Each row has a name. After each piece below comes the name of the row it's from, unless a question asks for something else. Each question is about the rows just above it. Places in a row count from 0.

[-7.96 -1.20  0.28 -2.25  1.38] = voma
[-1.58  2.04 -2.15 -6.76 -3.73] = pif
[-8.29 -0.61  0.21 -7.95  0.97] = Gifeb
[-7.96  3.27 -2.18 -3.25 -4.70] = gonu
[ 7.03  2.18 -1.36 -1.58 -3.23] = Volu
asked: [-7.96  3.27 -2.18 -3.25 -4.70] -> gonu
The one value in voma and gonu: -> [-7.96]

[-5.72 -0.58 -2.80  7.29  3.73  0.56 -0.61] -> Gifeb
[ 3.73  0.56  0.71 -5.72 -0.61  7.29 -0.58] -> gonu
[-5.32  0.41 -1.32  4.65  4.43 -0.75  0.72] -> voma
[-5.72 -0.58 -2.80  7.29  3.73  0.71  3.43] -> Volu
Which row holds these entries in another order? [-5.32 -1.32  0.72  4.65  0.41 -0.75  4.43] -> voma
Which row holds these entries in another order? [-0.61 -5.72 -0.58 -2.80  7.29  3.73  0.56] -> Gifeb
asked: [-5.32  0.41 -1.32  4.65  4.43 -0.75  0.72] -> voma
[-5.72 -0.58 -2.80  7.29  3.73  0.56 -0.61] is in which row? -> Gifeb
asked: [-5.72 -0.58 -2.80  7.29  3.73  0.71  3.43] -> Volu

[-2.97 -1.51 -6.15 -3.06 -2.15  7.71] -> bom
[-6.15 -3.06 -1.50 -2.47 -2.15  1.45] -> bida
[-2.47 -1.51 -6.15 -3.06 -2.15  1.45] -> midek
Put [-6.15 -3.06 -2.47 -2.15 -1.51  1.45] back in order: which row is it? -> midek
Which row holds [-6.15 -3.06 -1.50 -2.47 -2.15  1.45]? -> bida

[ 4.08 -2.36  1.08 -2.15 -2.05  1.04  0.62  1.38 -1.59  2.80 -3.21 -2.69
  1.51  1.28 -1.55 -2.55 -0.32  1.41  1.80  1.12 -2.47  1.50  1.27 -1.82
 -2.95 -1.94  1.18 -1.73  1.04  0.85  2.56  1.37] -> bom
[-1.94  2.53 -1.82  2.79 -2.54 -0.06 -2.10 -0.84  2.34 -0.44  3.11  3.21
 -1.56 -1.12  1.99  2.49 -2.62 -1.57 -1.38  0.04  2.28 -1.05 -1.56  1.99
  3.04  2.58 -0.89  2.27 -0.74  0.44 -1.52 -0.52] -> zogi
[-6.11  1.48  2.45  0.28  1.22  0.17 -3.82  2.73  0.55 -5.51  0.40  0.68
  2.42  1.83  0.83  1.56  2.24  1.83  1.84  0.60  1.60 -5.05  3.28  0.67
  0.54  0.54  2.86  0.90  2.00 -2.67 -0.32  1.54] -> Moluk
[ 0.83  2.12 -2.35  2.04  2.00 -0.64  0.55 -2.09  1.82  1.62  2.86  2.59
 -2.36 -1.60  1.46  2.06 -1.58 -2.07 -2.02 -1.06  2.27  0.03 -2.81  1.75
  2.94  1.57 -2.07  1.86 -1.65  1.06 -1.83 -1.34] -> gonu
[ 1.82  1.71  2.29 -2.16  3.26 -1.92  1.66 -2.54 -3.43  1.15 -2.87 -0.72
 -2.56 -1.84 -2.27 -2.77 -1.16  3.62  1.74  1.40  1.27  1.13  1.88  1.40
  1.86  2.06 -2.53 -1.88  2.16  0.90 -2.81  2.05] -> voma
[ 5.92 -2.28 -0.17 -2.52 -2.25  0.27  3.04 -0.30 -1.93  3.95 -2.94 -2.60
 -0.37 -0.32 -1.80 -2.50  0.38  0.17  0.06 -0.34 -2.29  4.19 -0.83 -1.89
 -2.51 -2.43 -0.82 -2.07 -0.45  0.87  1.62  0.20] -> piz
[ 3.26  1.88 -2.54  1.40  2.30 -0.72  1.27 -2.81  0.90  3.62  1.74  1.86
 -2.77 -2.16  1.13  2.16 -1.92 -2.53 -2.56 -1.16  2.06  1.66 -3.43  1.40
  2.05  1.15 -2.87  1.82 -2.27  1.71 -1.88 -1.84] -> tota
[-4.27  0.05  1.74 -0.05  0.61 -1.75  3.69 -2.32 -0.53 -6.08  1.08  1.53
 -0.94 -1.69 -0.22  0.78  5.81  1.04 -2.38 -2.51  0.79 -2.58  0.14 -0.85
  2.38 -0.79 -1.82  0.29 -1.22 -4.00 -3.04 -3.10] -> pif
Where in the named rows is [-2.55]? -> bom, 15
bom without one entry, shuffled: [ 1.41 -2.47 -1.55  1.38 -1.82 -2.95 -1.73  2.80  1.27 -1.59  0.85  1.37
  1.18  1.04  1.08  1.12 -2.05 -2.36 -2.55  2.56 -1.94  4.08  1.04 -2.69
  1.50 -2.15  0.62 -0.32  1.28  1.80 -3.21]. Gone: -> [1.51]
Put [-3.43 -2.87 -2.81 -2.77 -2.56 -2.54 -2.53 -2.27 -2.16 -1.92 -1.88 -1.84
 -1.16 -0.72  0.90  1.13  1.15  1.27  1.40  1.40  1.66  1.71  1.74  1.82
  1.86  1.88  2.05  2.06  2.16  2.30  3.26  3.62] back in order: which row is it? -> tota

